In the rows, 128 means zero.
The rows below come in pairs that one turn or mirror swaps. Which row does each named row swap with?
The rows were stretched afterwards, more along some directions than others.
basa: [131  99 107 144 132 137 134 123 108 134 122 116 142 132 162 100]
goz: [114 106 124 137 116 124 123 111 101 144 129 138 149 102 145 135]
Pofo: [115 112 133 132 113 135 136 111  94 131 129 135 155  93 143 135]
vepal: [127 101 100 122 113 155 116 104 120 105 146 122 117 128 137  89]
lumam: [132  97 107 127 116 156 125 103 116 109 150 105 109 122 137  91]
fuvat: [135  79  92 138 123 142 119 101  97 129 141 110 140 147 168  89]
zala: [118 112 121 143 118 134 130 107  92 130 133 131 142 104 154 131]
mopon: [130 118 123 143 111 129 118 101 104 121 146 125 147 106 148 137]
Vuli: [135  86  80 138 130 136 121  98  96 138 140 108 143 143 182  83]
vok: [140  93  83 146 126 146 109 103 109 114 133 106 128 155 164  78]
Masun: [137  92 106 140 115 124 104  96 119 117 154 102 106 120 130  91]
fufo: [130  84  99 136 127 140 128 118 106 135 128 122 145 127 160  96]
depon: [111 113 111 123 106 137 105 105 103 125 143 128 123 102 137 118]
bigam: [134 102 103 128 113 130 113 104 113 115 144 105 115 127 132  88]
lum: [135 116  96 131 129 142 119 110 131 107 147 103 111 127 146 102]
podep: [120 123 119 128 107 135 132 106 105 128 143 124 139 120 143 121]
Fuvip: [136 123 102 138 125 144 131 119 125 108 141 103 115 147 150  93]
Rog: [131  95  99 146 137 113 140 127 116 129 123 105 129 160 149 104]
Kon: [118 126 115 114 103 149 119 103  95 127 135 134 147 110 145 116]
Sab: [140 110 107 144 127 159 152 116 117  99 131  97 113 137 144  84]
turi: [114 132 119 135 136 133 153 160 123 123 100 134 144 112 132 132]
Nafo: [117  99 105 128 123 168 136 125 114 119 126 114 121 110 131  90]
ronez: [106 108 110 120 111 143 134 110  92 144 125 134 139 113 147 111]
debid: [117 121 117 120 105 140 126 103  94 128 144 130 139 107 146 116]
rova: [131  84  99 138 122 145 125 104 102 121 138 125 141 133 159  93]
zeg: [131  91 100 155 136 110 130 122 112 124 127 106 121 146 151 109]
boler: [121 105 114 138 124 174 147 120 108 103 131 106 113 119 144  94]
mur: [110 119 122 128 118 139 148 123 103 130 128 123 132 108 141 123]
kevos: [118 105 108 132 112 128 104 105  94 140 136 132 154 110 157 123]
Bezuv: [112 111 118 131 118 127 118 116  98 138 127 141 150 104 150 137]
Pifif: [117 108 121 133 117 131 142 116  85 138 124 128 160 112 158 128]
Sek: [134  96  99 154 135 115 123 121 121 126 127 106 128 155 150 107]
malep: [137  92  87 145 124 147 106  92  96 113 140 106 133 151 170  79]
Livaz: [112 120 102 148 139 134 142 162 132 123  99 127 140 132 137 122]
nudag: [133  89  87 152 132 133 119 120 118 107 133 112 127 141 158  87]
delo: [132 102  90 133 121 146 119 112 125 110 151 108 108 141 148  87]
Doz: [120  98  89 128 127 150 132 129 123 109 122 116 117 137 140  76]
teda: [131 115 115 132 126 162 148 115 112  99 127 103 118 127 138  92]
reki: [127  91  92 132 118 167 118 107  88 123 128 115 152 140 171  83]
piza: [109 109 122 118 106 139 140 115  93 141 123 129 149 122 144 109]
Guk: [134 101 112 139 119 134 134 108 116 119 141  99 113 129 133  88]
Gezab: [116 103  84 141 119 132 103 111  98 135 138 127 131 125 159  88]
zapi: [111  97  94 146 123 145 134 129 104 136 121 121 132 119 148  84]
beru: [108 112 107 123 108 137 112 101  98 129 140 132 135 118 146 115]
Kup: [125  85  81 150 132 149 123 117 100 129 130 110 139 151 168  87]
pimin: [120 110 132 151 117 119 123 114 113 121 139 123 132 108 140 140]

Sek swaps with Guk
zala swaps with Kon
fuvat swaps with lumam

The rows below come in pairs that one turn or mirror swaps. Which row does each named row swap with?
The rows were stretched afterwards, more along some directions than others.
didu: [127 128 143 122 135 117 125 144 124 141 112 129 136 125 141 109 101 124
 104 143]
Tof: [137 119 105 121 128 141 121 112 118 110 152 129 158 118 102 131 126 128
 136 112]
roful: [113 109 148 169 106 116 139 127 120 148 134 130 115 125 127 108 118 141
 110 130]
gik: [115 113 125 145 123 106 130 126 138 141 143 115 132 119 142 128 135 139
  92 123]
vuru: [124 132 134 123 136 119 121 145 118 141 122 130 129 122 147 119 105 122
 106 141]
Sirus: [121 108 105 142 145 132 125 116 112 120 154 126 115 127 111 128 132 136
 143 133]
meso: [107  99 141 130 119 112 138 142 143 122 128 126 148 118 123 119 135 134
 145 117]
Buv: [115 109 130 118 122 117 122 152 142 115 137 135 158 114 122 130 157 144
 133 114]
Meki: [132 118 111 114 130 139 120 112 129 113 157 126 151 122 115 123 125 128
 131 116]
dened: [130 128 114  90 148 136 111 134 129  92 121 125 131 144 108 113 115 138
 151 131]
Ravuf: [122 130 136 115 133 109 117 155 130 142 113 128 145 122 144 107 111 132
 107 143]
pidu: [136 124 117  97 148 140 104 133 127  94 122 127 120 145 111 115 117 134
 154 126]
Zep: [132 120 112  93 153 147 105 142 118  94 133 134 127 145 103 115 118 146
 150 123]
begu: [121 101 112 147 142 130 127 113 116 125 148 124 114 127 118 117 123 131
 150 133]
Vozok: [117 114 146 115 119 117 124 147 147 121 122 134 139 126 128 119 135 126
 141 107]
pumim: [110 103 141 117 121 112 129 145 156 121 133 131 144 122 134 117 140 131
 137 110]
por: [125 127 137 124 141 118 117 157 120 135 119 135 149 121 141 106 107 138
 102 151]
Bega: [120 118 103 139 141 126 129 115 108 123 162 128 112 130 103 129 130 138
 154 138]
niv: [132 124 109  86 143 146  99 133 126 100 133 132 122 143 106 117 119 140
 148 116]
buvo: [122 130 110 132 123 139 114 111 138 109 154 118 104 120 125 120 134 142
 129 141]
biv: [121 117 141 173 106 117 135 127 121 142 131 130 123 124 122 114 124 147
 102 138]
sadi: [138 127 117 103 139 140 107 130 126 100 122 131 114 148 106 118 115 141
 150 121]
Bagi: [128 130 141 126 130 120 116 141 121 136 121 132 135 123 144 113 101 124
  96 141]
Bogap: [140 122 100 112 132 144 110 116 117  99 159 129 162 119  96 136 145 147
 136 116]
lor: [137 121 104 122 125 139 113 105 123 104 154 129 162 118 101 133 128 129
 130 122]
Geri: [138 125 120  94 146 142 111 127 124 100 122 129 117 150  99 113 111 137
 151 122]
dusa: [115 101 132 167 107 119 139 132 125 143 140 134 134 120 132 124 124 139
 107 129]
Romum: [117 110 140 168 109 118 139 140 125 148 130 132 120 122 135 106 118 140
 109 141]
dag: [134 115  98 120 129 140 117 112 123 107 164 130 157 115 107 135 140 135
 133 114]
gevof: [112 111 133 119 118 116 127 139 145 112 130 127 153 120 118 126 144 129
 141 116]
zefu: [121 129 118 141 133 132 109 117 141 109 156 129 104 117 134 113 136 142
 126 144]
rud: [130 113 108 126 128 145 121 104 118 107 159 129 146 116 101 128 121 132
 143 121]
fev: [122 107 106 133 142 128 131 119 106 129 160 126 109 133 108 126 124 135
 140 128]
liro: [112 104 133 144 116 119 124 134 139 129 143 118 132 118 147 131 133 137
  92 111]
Bita: [140 121  97 109 133 142 112 118 119 106 160 129 156 119 104 130 133 135
 134 117]
Lete: [143 122 109 110 136 142 112 112 121 110 147 126 153 125 112 127 121 122
 138 115]
Fafes: [123 134 111 140 134 131 104 117 137 107 151 125 110 116 125 113 133 143
 137 149]
Borez: [126 112 100 136 144 134 126 115 108 121 159 124 118 131 105 129 134 139
 146 129]
vila: [112 109 136 124 119 117 132 147 144 119 129 134 147 117 122 122 141 128
 145 108]
Zag: [121 127 134 117 131 123 117 143 129 129 124 137 142 119 144 116 103 125
  96 137]
zuzef: [125 133 133 123 136 118 109 150 125 137 127 138 143 118 145 111 109 134
 103 142]
raref: [115 112 141 169 107 112 136 136 127 148 135 136 122 120 129 115 130 147
 104 134]
veb: [113 109 133 113 117 113 128 158 145 122 133 132 152 117 127 123 148 135
 131 111]
bagip: [118 130 115 140 121 135 112 119 143 116 149 128 100 120 126 115 138 143
 129 133]
Ref: [116 103 134 141 120 116 130 130 141 126 144 115 131 122 150 126 137 140
  91 116]
Sunus: [110 108 128 139 119 103 127 125 145 135 147 116 124 118 144 131 135 141
  93 129]
Kevu: [111 108 134 124 113 112 131 147 146 120 138 131 150 117 124 125 154 140
 135 109]
depo: [128 120 114  88 149 141 102 147 131  97 129 130 129 143 115 118 126 142
 156 113]

Sirus swaps with biv
Borez swaps with raref
pidu swaps with Bagi

